(in the rows, 128 means zero)
Y: rows in 3 groups, each row roughly a mix of its group's directions:
Y (142 x 13):
[[144 148 181 107 140 146 133 112 159  86 168 119 128]
 [143 143  89 133  94 122 168 163 133 175 151 117 112]
 [176 151 153 155 154  81 135 125 117 140 113 165 141]
 [121 144 144 112  87  99 125 124 181  97 153 164 126]
 [122 135  75 124 107 136 147 177 161 135 148 150  98]
 [133 136 106 164  94  82 140 141 136 114 149 179 144]
 [143 141  94 157 102 104 162 147 130 160 139 178 110]
 [137 124  99 150 116 138 145 159  87 159 132  75 102]
 [123 120 195 114 141 156  89 114 109  92 134 127 126]
 [117 161  89 176 109 110 147 119  98 162 151 144 122]
 [ 95 161 133 101 103 176 144 138 166  97 129 129 106]
 [117 148  96 146  95 149 144 147 131 170 141  74 111]
 [149  89 129  92 142 156 133 140 124 135  92  74 150]
 [131 138  92 156 126 116 153 145 101 172 119  73 118]
 [149 132 136 121 143 104 149 101 116 129 146  52 145]
 [163 138 167 131  99 113 155 156 142 128  87 121 170]
 [128 118 161 134 121 131 124 130  98 121 138  46 124]
 [126 113  88  79 159 164 125 136 169 121 141 116 104]
 [107 161 119 112 124 155 153 104 141 171 108  80 104]
 [158 154 144 150  93 106 141 123 134 136 160 188 113]
 [159 153 153 147  95 101 170 151 138 136 153 104 161]
 [134 134 144 136  99 162 128 203 147 115 152 128 130]
 [125 129  88 170  98  94 142 172 112 122 132  93 130]
 [134 150 104 154 113  68 158 124 111 149 137 108 165]
 [145 137 130 138 120  76 132 108 141 125 125 179 180]
 [118 146 120 145 150 118 116 111 159 100 132 203 129]
 [136 124 188  87 120 125 125 126 162  99 127 152 162]
 [112 126 171 120 123  91 103 106 155  93 112 163 159]
 [ 90 111 123 138 158 113 116 128  88 106  91  87 157]
 [136 110 104 102 170 126 123 126 128  88 191 136 120]
 [132 118  85 107 126 161 140 106 118 180 136 106  87]
 [139 133  87 132 121 101 141 121 120 163 119 191  96]
 [126 127 141 113 105 164 111 146 159 121 111 197 116]
 [120 110 127 120 164 182 118 135 101 137 106  73 133]
 [108 116 121 127 162 167  96  99 103 131 134  83  93]
 [110 154 161 167 102 123 114 107 101 121 147 163  86]
 [146  92 126 110 168  96 131 103 108 129  93 176 130]
 [118 170 129 160 136  92 134 103 107 176 112  94 122]
 [128 126  70 130 119 141 140 145 109 172 150 101  88]
 [144 124 101 168 110  78 140 154 138 115 138 167 159]
 [129  98 111  96 148 157  86 156 116 106 117 176 115]
 [105 152  89 136 130 142 141 120  94 164 152  99  82]
 [151 163 134 166 108  86 140 103 128 150 151 173 134]
 [148 143 120 152  90 110 157 150  85 164 120  88 130]
 [116  97  99 153 107 162 114 169  87 148 145 109 111]
 [123 102 141 112 144 173  89 146 139  87 116 161 100]
 [128 165 185 142 100 127 120 144 165  98 123 138 155]
 [116 137 119 132  78  81 143 167 130 110 136 172 118]
 [137 118  95 127 129 150 149 139 110 171 122  62 115]
 [136  80 128 120 143 158  96 147  98 105 174 126 102]
 [135 109 151 118 127 172 101 137 122  89 165 169 102]
 [102  95 125 110 153 179 101 125 126 128  96  89 151]
 [108 113 161 115 119 160  87 105 142  89 148 162 103]
 [145 145 182 149 126  81 127 139 144  93 121 135 163]
 [133 113 177  95 161 164  96 105 147 102 116 144 135]
 [122 123 143  74 147 147 128 104 177 110  88 141 131]
 [141 163 146 145 137  95 134  84 124 134 113 188 138]
 [122 116 157  93 157 112 115 104 173 106 104 143 170]
 [133  96  67 102 162 147 127 116 132 170 120 126 114]
 [129  88 118  73 170 116 117 136 143  99  99 147 116]
 [144 129 110 100 161 171 136  90 162 155 127 152  98]
 [146 108 119 135  90 106 147 161  88 147 129  75 139]
 [141  91 148 141 109 161 110 165  88 131 149  85 120]
 [147 115 159 104 144 188 135 107 170 144 111 128 108]
 [134 134 140 131 111  56 142 126 100 105 136 105 164]
 [144 116 107  72 108  84 165 153 150 133 123 136 144]
 [150 110  89 154 119  90 135 132 148 117 132 176 170]
 [142 128 178 138  87  88 120 141 126  91 166 133 125]
 [116 139 151 122 158 187  97 111 150 102 153 143 102]
 [115 131 135 114 116  82 135 122 147 111 104 188 167]
 [129 118 119 154 103  62 131 154  90 120 155 116 114]
 [108 114  95  89 155 179 135 118 156 138 130  98 103]
 [142 128 133 187 117  79 135 142 104 140 126 163 154]
 [144 112 165 124  85 122 132 152  94 140 114  71 136]
 [132  78 141  77 120 139 123 147 110 119 128  77 144]
 [109 157 125 159  99  73 135 153 118  98 157 132 150]
 [139 166 141 166  85  86 137 142 122 127 162 154 117]
 [138 125 157 108 117 136 153 163 159 133 126  84 181]
 [147 120 117 100 134 133 152 111 186 149  99 175 131]
 [124 118 148 115 160 164 106 123 116 127 108  60 147]
 [147 127 108 171 102  83 145 173 128 144 143 160 130]
 [119 129 171 158 144 143  95 109  92  99 136  82 129]
 [140 103  98 161 124 100 111 142 114 105 171 179 135]
 [104 129 129 151 146 145 109 137  85 129 124  58 145]
 [125 147  93 144 101  86 167 119 131 180 120 149 134]
 [142 152 137 149 119  95 129 110 142 127 132 206 138]
 [125 146 154 171 129  93 124 116 103 102 140  87 169]
 [122 106 155 121 157 110 104  99 106 107  90 118 181]
 [174 124 126 110 139 125 130 100 144 167 114 187 111]
 [112 156 141 144 145  86 126  68 132  96 140 155 135]
 [111 135  77 130 100 140 143 143 103 164 141 112  79]
 [121 137 162 162 133 116 111 147  98 105 134  69 159]
 [ 88 144 128  90 112 170 132 106 167 120 105  96 123]
 [139 115 123 140 140 147 130 159  90 144 138  56 117]
 [122 140 175  97 151 140 113  94 170 112 101 153 147]
 [130 139 188 111 146 136 112 118 167  96 105 161 145]
 [127 130 179  96  99 110 136 126 164 105 101 136 168]
 [124 131 144 148 161 102  92  90  94  79 127 137 147]
 [129 158 113 161  96  73 158 150 145 127 144 158 128]
 [119 121  89 165 121 128 138 131 108 158 121  64 104]
 [120 139 139 163 141 125 140 133  88 137 109  59 150]
 [116 117 122 106 143 151 103 108 135  81 114 192 129]
 [121 140 195 157 123 122 101  99  93 105 130 141 135]
 [127 101 156  99 159 156 114  93 123 126 110  71 124]
 [154 123  99  90 137 141 130 132 181 153 121 170 104]
 [119 120 136  94 174 184 118 110 157 131 107 104 112]
 [110 141 150 116 118 124 103 101 128  85 123 195 128]
 [130 157 118 156  92 104 147 147 143 110 151 189 128]
 [139  78 127 142 134  95 127  85  76 144 137 118 142]
 [128 146 169 130 104  80 130 125 144 101 120 170 165]
 [124 166 105 168 104  90 135 110  95 149 149 158 119]
 [140 161 142 187 107 138 142 152  90 144 156 107 130]
 [111 151  96 110 138 128 118  95 127 123 140 196 100]
 [107 114 163 136 147 118  97  93  88 108 110  84 147]
 [148 127 120 127 131 109 162 136 163 170 115  76 162]
 [126 134 152 169 137  68 100 103 113 147 161 125 138]
 [146 132 187 131 123 146 124 159 144  91 137 109 171]
 [129 140  81 164  99 109 159 166 131 162 133 104 138]
 [132 114 105 124 121 119 146 173 136 132 123  63 166]
 [158 146 119 146  99 129 169 145 121 192 141 108 131]
 [151 152 139 132  98  85 133 125 133 114 183 164 103]
 [135 130 165 137 136 131 118 130 131 113  84 197 151]
 [115 143  55 170 129 123 131 142 120 150 143 112 108]
 [131  89 139 119 121  81 115 135 141  95 103 136 182]
 [ 98 135  85 128 143  98 133  99 101 164 117  82 122]
 [122 176  98 151 143 159 149 133 106 155 133 130  79]
 [112 106 110 134 133 185  92 159 126 137 108 163 101]
 [133 131 155  88 157 188 130 123 125 144 118  89 108]
 [105 146 144 145 135 137  97 125 111  88 143 183  89]
 [119 145 187 131 104 113 124 101 157  96 112 137 167]
 [107 162 150 117 107 112 130 108 165 101 140 188 133]
 [121 124 108 113 117 164 133 115 157 149 102 197 119]
 [166 179 161 149 133 143 146 141 122 140 152 173 124]
 [139 129 130 118 111  86 165 142 133 131 134  66 166]
 [122 124 184 135 125  93 120 106 121  85 105 137 167]
 [101 130 120 148 121 134 122 118 153 140  90 202 129]
 [107 119 185 145 134 152  85 107  88 116 118 110 122]
 [117 139 180  98 122 118 116 140 140  96 139 165 175]
 [135 144  97 160  99 127 170 188 129 126 142 128 108]
 [131 122 156  88 147 100 145  96 163 103 112 122 174]
 [148  96 144  95 157  86 117 118 158  90 129 159 144]
 [118  96 166 121 135 102  88 146  86  83 136 129 131]]

which group is each row in? (one row of each group first):
[124 145 161 134 156 140  99  90 161 111 130 182 124] : K
[142 131  81 139 106 121 154 170 114 167 146  90 119] : N
[124 148 143 155 100 149 138 134 113 144 148  54 131] : G

[122 124 182  71 149 164 109 109 123 111 119 123 129] : K
[111 162 105 156  96 150 145 136 108 150 142 111  71] : K
[136 145  89 121 120  77 169 101 154 161 122 137 112] : G
[123 110 172 133 148 158  93 122 106  94 127  78 125] : N
[136 137 160 133 128 118 132 124 147 113  89 201 147] : G
[135 124 115 127  74  84 154 113 149 152 121 115 172] : K
[154 169 126 143  98  88 163 129 157 143 150 160 112] : G
[102  91 123 113 125 148  95 135  87 101 161 114  90] : K
[119 108 102 106 166 163 133 132 129 146 102  69 110] : K
[143 135  73 177 117 113 152 160 111 147 153 135 114] : K
[119 144 104 171 123 109 116 128 107 113 166 184 102] : K
